rotation ticks, each row followed by its count of ticks:
The counts run from 0 to 448.
[144 181 188 116 145 115 101 133 166 115 101 137 122 106 110 120 131  90
 133 142 125 118 106 109 108  98 187 122 162 124 119 107  91 134 124 119
 146 133 132  98 131 135 167  72  99 165 153 153 106  88 129 123 146 119
 154 131 183 155 125 100 130 169]
395
[140 159 186 106  67 126 112 152 158 135  80 117 131 125 140 107  96 129
 115 133 111 127 118 114 155 100 165 158 174 142 113 139 107 112  99  86
 159 113 112 127 120 124 166 123 173 164 128  84  96 121 130 129 171 165
 161 125 149 147  99  92 101 133]
53
[152 125 149 122 125 119  99 154 161 118  96 155 150  83 146 110 149  87
 132 138 128 134  68 137 103 124 168  95 174 140  80  98 114  85 123 140
 137 128 147  99 107 110 131 109 101 156 153 146  96 105 111 135 143 161
 131 126 181 172 126  88 122 168]
172
[151 146 196 102 116 116 130 140 169 145 104 145 149  86 142 101 118 109
 111 149 127 131 116 132 147 100 170 134 152 117 121 127 122 135 119  92
 155 107 114  92 122 117 172  62 118 165 172 121  98  79 144 138 126 151
 149 127 149 149  90  77 114 133]
58
[167 137 129  69 120 102 122 151 153 122 143 141 188  77 135 128  97  57
 115 161 114 139  73 135 138 131 136 133 158 144 106 130 107 135 109 153
 123 129 104 118 131 140 122 143  92 145 133 130  99 103  96 138 150 168
 144 112 138 191 127  90 107 165]
97
[110 192 136  97  85 142  80 128 178 139 133 103 124  86 140 113 104 112
 130 128 147 146  66 130 156 104 169 122 159 127  93 149  89 134 113 137
 126 118 157  97 111 137 130 133 106 158 136  81 168 103 124 151 156 146
 152 163 141 168 137  93 116 159]
422
[158 127 165 130 136 114  97 152 154 107  75 149 147 110 152 125 133  68
 132 131 124 135  98 130  98 124 167 105 176 146  97  92 111  84 115 131
 151 118 129 114 126 125 144 108 122 145 149 156  88 124  95 121 154 143
 128  97 179 198 127  88 117 160]
376
[136 137 144 134 145 107  97 125 203 108 111 176 114 105 110 125 135  72
 185 148 142 101  88 114 106  82 161 145 151 152 108  90 112 122 133 120
 140 136 137 111 128 118 154  74 146 173 162 148 102 113  89 123 161 148
 152 126 173 145 131 115 121 139]
189
[124 142 134 106 154 122 112 125 194  86 125 183 124 107 105 117 129  92
 162 149 137  86  90 127 131  83 172 127 140 143 118 101  86 117 125 116
 129 157 125 123 154 119 136 101 143 181 149 146 124  86 123 109 176 114
 148 145 182 138 137 133 139 144]
193
[150 101 124 140 123 118  90 146 176 115  96 169 131  91 141 125 147  88
 170 148 129 120  72 154 108 120 163 110 170 147  91  83 119  87 116 125
 135 129 133  99 119 105 127  97 126 165 154 133  99 112 112 131 170 166
 141 133 186 158 141 106 127 156]
173
[144 143 170  92 104 149  87 158 150 155 114 136 135 112 149 109  78  89
  80 146 115 144  72 123 156 110 146 151 147 145 103 126 117 121  91 120
 130 142 127 107 151 125 147 142 161 156 133  85 105  97 142 159 169 119
 177 150 125 147  99  82 123 148]
273
[144 144 147  86  71 131 124 119 177  95 106 124 140  96 152  95 102 116
 127 121 109  83 100 138 168  75 157 112 146 139 113 160  81 128 111 114
 160  94 139 130 111 148 140 139 158 160 138  66 169 135 139 114 160 153
 140 169 141 165 126 137 142 127]
237
[158 122 170  99 130 123 116 119 152 117  94 170 131  82 155 116 114 104
 114 169 126 113 118 169 147 117 175 117 171 121 105 112 118 115 112  79
 164 107 127  84 109 142 149  81 122 152 169 119 146  94 147 120 130 152
 126 118 166 194 122 110 120 129]
43
[143 121 150 122 119 107  97 160 139 112 100 124 163  83 165 113 136  50
  95 122  79 111  72 138 129 122 128  91 161 157 111 105  93 130 108 177
 136 132 123 119 118 114 138 159 107 147 112 137  90 121 132 125 181 141
 146 160 162 182 123 114 129 169]
359
[142 129 157 102 120  95 124 125 176 141 125 173 166 106 140 135  96 118
 160 152 135 107  80 126 160  73 126 129 100 111 154 126 125 129 116 117
 131 103  91 114 165 121 173  89 111 173 147 105  80  92 132 163 140 152
 173 144 159 137 110  91 132 109]
75
[118 157 114 112  83 132  81 109 193 120 133 139 125 109 152 130  94 121
 186 130 153 118  67 135 149  65 162 118 129 125 126 136 116 119 121 123
 129 105 141 109 123 137 144 116 127 171 146  77 178 127 117 148 155 156
 148 161 159 167 156 105 138 134]
424
[148 142 145 121 112 138  98 139 169  78  85 172 120 149 134 116 123 114
 158 129 110  88  96 133 128  85 175 115 136 128 108 109  91  71 102 103
 149 133 125 132 168 131 135 130 175 173 129 114 120 125 139 110 166 106
 156 136 183 164 133 133 158 159]
385
[124 129 149 100 156 112  96 100 177  97 142 169 152  97 166 125 111  88
 120 141 155  88  80 133 151  85 166 108 128 129 141 122  98 151 138 149
 125 135 125 123 169  95 157 119 124 157 144 177 126  95 104 110 168 115
 159 131 167 174 116 114 119 126]
4
[174 142 159 103  99 140 108 143 160 117  85 130 144 119 167 101 125  98
 121 111 109 108  77 133 103  78 148  66 120 125 120 107 104  78 112 139
 147 105 152 112 151 134 144 129 147 143 162 117 126 134 135 134 124 118
 129 136 157 200 130 105 186 164]
368
[119 168 157  96 120 166  60 120 167 125 130 120 110 101 162 116  79  76
  95 137 152 138  74 136 131  98 162 125 151 137 110 131 105 150 117 158
 127 141 156  88 148 121 143 128 150 139 154 114 164 120 110 129 170 107
 149 148 124 194 116  90 129 154]
11
[101 162 144 114 134  93 102 105 176 106 124 147 148  96 123 135 125 109
 164 127 125  92  85 114 166  77 161 127 125 143 138 129  77 152 120 123
 144 128 121 126 131 132 161 100  88 184 114 139 130  93 139 125 177 160
 166 163 195 137 141 128 125 130]
413
[167 160 136  70 112 125 131 143 151 120 138 148 165  85 105 122 121  72
 134 194 117 138 105 167 113 128 152 131 163 120  92 122 119 120 106 119
 133 138 103  87 117 150 115 111 102 150 150 106 119  87 117 143 130 147
 146 111 156 201 131  99 113 168]
305
[120 105 111 104 111 123  89 138 168 146 136 176 148  99 143 142  93  87
 146 170 132 148  57 153 158 116 145 150 148 128 110 115 139 114 112 129
  99 147  99 100 161 128 114 135 122 167 131  85 107  94 131 169 179 139
 174 135 146 172 141  90 124 135]
83
[144 166 169 130  84 149  78 156 132 147  95 105 126 125 155 113 109  89
 122 154  99 136  88 146 103  92 148 101 149 111 141 133 117 125 124 133
 145 116 140 102 118 122 162 121 101 156 127  79 141 123 140 156 153 104
 192 168 139 182 110  82 145 181]
144
[120 157 164 104 144 113 110 115 189 107 140 135 142  81 129 118 120  70
 128 124 132  74  87 113 147  68 148 123 131 161 144 120  83 174 124 154
 142 126 134 124 130 114 167 102 138 170 154 150 118 104 109 104 171 134
 157 165 151 136 103 124 126 130]
2
[117 203 163 124 106 140  73 135 168 139 110 121 119 127 130 135  95 120
 147 136 158 150  79 111 127  88 176 131 146 121 122 136 107 124 125 121
 147 124 150 101 128 131 163  95 112 163 130 112 137 109 112 151 149 127
 177 133 160 169 134  65 123 156]
407
[116 163 133 106 110 142  68 120 159 124 137 151 150  96 157 124 109 119
 124 158 155 151  71 147 161 123 187 115 170 114 105 146  97 129 121 138
 124 140 137 102 134 115 120 140  91 159 108 127 163  95 132 144 172 142
 153 138 171 178 144  82 106 162]
419
[148 122 171 118 110 105 112 129 149 110  80 136 135  79 139 106 108  76
 119 137  94 114 122 145 152 118 154 146 191 158  95 120 100 138  97  85
 164 108 116 101  89 147 153  95 131 154 146  91 122 111 135 115 168 184
 131 127 159 171 125 122 106 126]
41
[160 122 167  85 107 140 125 121 153 104  98 181 145 116 174 101 108 140
 117 162 131 104 121 169 160  99 187 109 145 110 120 139 108  90  99  77
 158 111 120 103 155 125 136 113 150 159 143 104 151  98 159 116 141 122
 141 126 166 182 119 107 136 136]
47
[145 165 160 106 106 133 111 155 166  82  84 138 113 146 125  91 121 111
 133 120 107  89 102 102 131  92 165 122 148 145 106 121  77  89  93 112
 151 142 132 142 159 140 145 139 175 172 119 117 105 118 141 107 184 109
 157 145 171 148 127 122 153 173]
386
[144 139 130  75 100 146 117 126 189 119 140 132 139  65 154  92 111  91
 114 144 144 128  75 156 151 109 182 120 174 139  82 137 106 122 118 144
 130 113 157 100 111 129 119 114 120 156 177 101 179  99 120 115 144 142
 116 149 121 177 124  98 125 155]
438
[105 188 149 137 109 103  73 122 186 132 106 130 111 120 116 137 105 108
 181 125 136 112  87 106 133  62 153 145 134 136 133 126 105 139 122 124
 147 117 129 116 116 140 175  87 119 178 127 102 124 112 121 143 173 160
 180 154 168 145 140 105 127 136]
409
[138 132 140 100 107 138  92 117 162 103 113 135 113  93 149 111  94  79
 119 138 110  94  95 155 152  95 150 129 144 153 103 110  89 133  91 117
 148 111 137  83 130 170 137 120 160 152 157  68 180 125 152 122 173 145
 126 162 153 191 141 147 166 125]
29
[145 109 151 139 128  98  78 137 126 111  87 164 174 113 181 129 131 101
 136 147 109 114  78 150 134 109 140  72 144 130 146 114 112 109 133 136
 141 125 120 120 126  97 149 136  80 165  98 154 106 119 138 145 164 144
 169 144 195 173 124  89 124 155]
153
[146 151 143  69 117 135 100 155 137 151 127 145 140  96 122 126  85  73
 100 163 115 158  71 149 135 138 146 141 147 138  96 112 114 119  79 135
 129 149 125  86 143 156 123 142 118 141 143  79 110  88 141 163 146 131
 152 133 144 176 127  88 129 165]
289
[142 122 152 107  84 110 105 113 166  99  96 153 158 123 186 110  98 125
 136 118 127  92  98 133 172  75 157 117 149 137 121 149 104 113 113 102
 166  89 116 147 119 123 166 151 156 160 129  99 148 150 111 106 171 172
 147 131 154 175 116 120 110 109]
240
[ 98 183 140 135  97 135  65 133 170 121 102 138 103 146 121 140  93 122
 164 136 136 135  85 115 146  88 176 158 158 135 112 119  97 116 115 118
 140 136 124 122 135 130 142 131 145 179 100  94 127 122 120 142 196 140
 181 144 168 154 136 104 116 151]
405
